arr =
array([6994, 5753, 5606, 8021, 7431, 6944, 4195, 3538, 3016, 2265, 4784,
       7065, 5443, 4996, 5713, 5492])
arr[0] => 6994
arr[6] => 4195
arr[14] => 5713
arr[3] => 8021
arr[11] => 7065
arr[5] => 6944
arr[8] => 3016
arr[12] => 5443
arr[15] => 5492
arr[7] => 3538

W =
[[-0.08 -0.20  0.09  0.04  0.10 -0.08  0.09]
 [-0.06 -0.19  0.07  0.08  0.13 -0.14  0.12]
 [ 0.03  0.04  0.04  0.02  0.01  0.03  0.04]]
Indices start at 0.
(0, 0) = -0.08
(1, 2) = 0.07
(1, 1) = -0.19
(0, 3) = 0.04
(0, 6) = 0.09
(0, 1) = -0.20
(2, 5) = 0.03
(1, 0) = -0.06
(1, 3) = 0.08
(2, 3) = 0.02
(0, 4) = 0.10
(0, 5) = -0.08

X =
[[  9  -5 -13  29  19   1  -3  -7   6]
 [-24   7   0 -16   3   1  23  11   6]
 [ -8  14   0  -5  15   1  36   5  24]
 [-13 -17   0  41  -5   1 -29   5   6]
 [ -8 -11  -5  -5  -1   1 -29   2 -12]]
X[0][-9] => 9
X[-3][3] => -5
X[1][7] => 11
X[-2][-7] => 0
X[:, -5] => [19, 3, 15, -5, -1]
X[1] => [-24, 7, 0, -16, 3, 1, 23, 11, 6]
X[:, 6] => [-3, 23, 36, -29, -29]
X[-1][6] => -29
X[-1][3] => -5
X[4][0] => -8
X[-4][-3] => 23
X[:, -7] => [-13, 0, 0, 0, -5]
X[4][-4] => 1
X[-4][-5] => 3
X[3][-4] => 1
X[-5][6] => -3
X[-5][-4] => 1
X[2] => [-8, 14, 0, -5, 15, 1, 36, 5, 24]
X[-4][-7] => 0

m =
[[  4  -1 -16  -3   5  -1   3   1   3 -10   2 -16   1  15  -2]
 [  0  -1  -6  -1   6  -3   1  -2  -2  -7  -1 -11   2   2   3]
 [ -9  -4  10  17  11 -10   0   6  -5  -5   2 -13 -12 -17  27]
 [  0   0   3   5  -3   1  -1   5   4   2   2   3  -6   1   2]
 [  0   1   4  -6  -1   1  -1  -6  -5   3  -4   7   7  -6  -5]
 [  0   0   2   4  -3   1   0   4   4   2   2   2  -5   2   1]
 [  2  -2 -14   3   6  -3   3   4   4 -11   3 -18  -4  12   5]
 [ -2  -2  -2  12   5  -4   1   8   3  -6   4 -12 -11   1  13]
 [ -1  -1  -3   7   2  -2   1   6   3  -4   3  -8  -7   3   7]
 [  6  -1 -24  -5   6   0   4   1   5 -14   3 -22   2  22  -4]
 [ -2  -4 -10  15  10  -7   3  12   5 -14   6 -27 -15   8  20]
 [  5  -1 -20  -7   7  -1   3  -2   2 -12   0 -18   5  16  -4]
 [ -2  -2  -4  -3   9  -4   1  -5  -6  -7  -3 -11   5  -4   5]
 [-10  -5  13  22  10 -11   0   9  -4  -4   3 -13 -17 -19  31]
 [  0   1   3  -8  -2   2  -1  -7  -4   4  -4   9   8  -4  -8]]
Indices start at 0.
row 0 col 0 -> 4
row 10 col 10 -> 6
row 14 col 3 -> -8
row 11 col 1 -> -1
row 1 col 11 -> -11
row 0 col 12 -> 1
row 1 col 12 -> 2
row 1 col 10 -> -1
row 4 col 10 -> -4
row 0 col 2 -> -16
row 6 col 13 -> 12
row 4 col 9 -> 3
row 3 col 10 -> 2
row 13 col 0 -> -10
row 5 col 8 -> 4
row 9 col 1 -> -1
row 12 col 3 -> -3
row 9 col 2 -> -24
row 0 col 3 -> -3
row 8 col 9 -> -4
row 14 col 13 -> -4
row 1 col 5 -> -3
row 12 col 2 -> -4
row 5 col 11 -> 2
row 0 col 5 -> -1
row 11 col 2 -> -20
row 8 col 7 -> 6
row 2 col 0 -> -9
row 2 col 1 -> -4
row 9 col 6 -> 4
row 7 col 13 -> 1
row 12 col 9 -> -7
row 9 col 8 -> 5
row 13 col 13 -> -19
row 4 col 13 -> -6
row 2 col 8 -> -5

data =
[[-11  20  33 -18]
 [-10  15  28 -15]
 [-12  22  38 -22]
 [-11  21  34 -20]
 [-10  13  27 -13]
 [-10   5  23  -8]
 [-12  21  36 -20]
 [-12  21  36 -20]
 [-10  -1  22  -5]
 [-10  16  28 -15]
 [-12  22  38 -22]
 [ -7  12  27 -13]
 [-13  22  37 -21]
 [ -7  11  26 -12]
 [ -8  14  28 -14]
 [-10  -1  22  -5]]
Indices start at 0.
(0, 0) -> -11
(15, 2) -> 22
(9, 3) -> -15
(14, 3) -> -14
(11, 0) -> -7
(12, 2) -> 37
(3, 0) -> -11
(5, 1) -> 5
(10, 1) -> 22
(2, 3) -> -22
(0, 3) -> -18
(6, 0) -> -12
(1, 2) -> 28
(6, 3) -> -20
(10, 0) -> -12
(7, 0) -> -12
(11, 1) -> 12
(7, 3) -> -20
(8, 1) -> -1
(12, 3) -> -21
(6, 1) -> 21
(7, 1) -> 21
(14, 2) -> 28
(3, 2) -> 34
(15, 1) -> -1
(1, 0) -> -10
(0, 2) -> 33
(7, 2) -> 36
(13, 3) -> -12
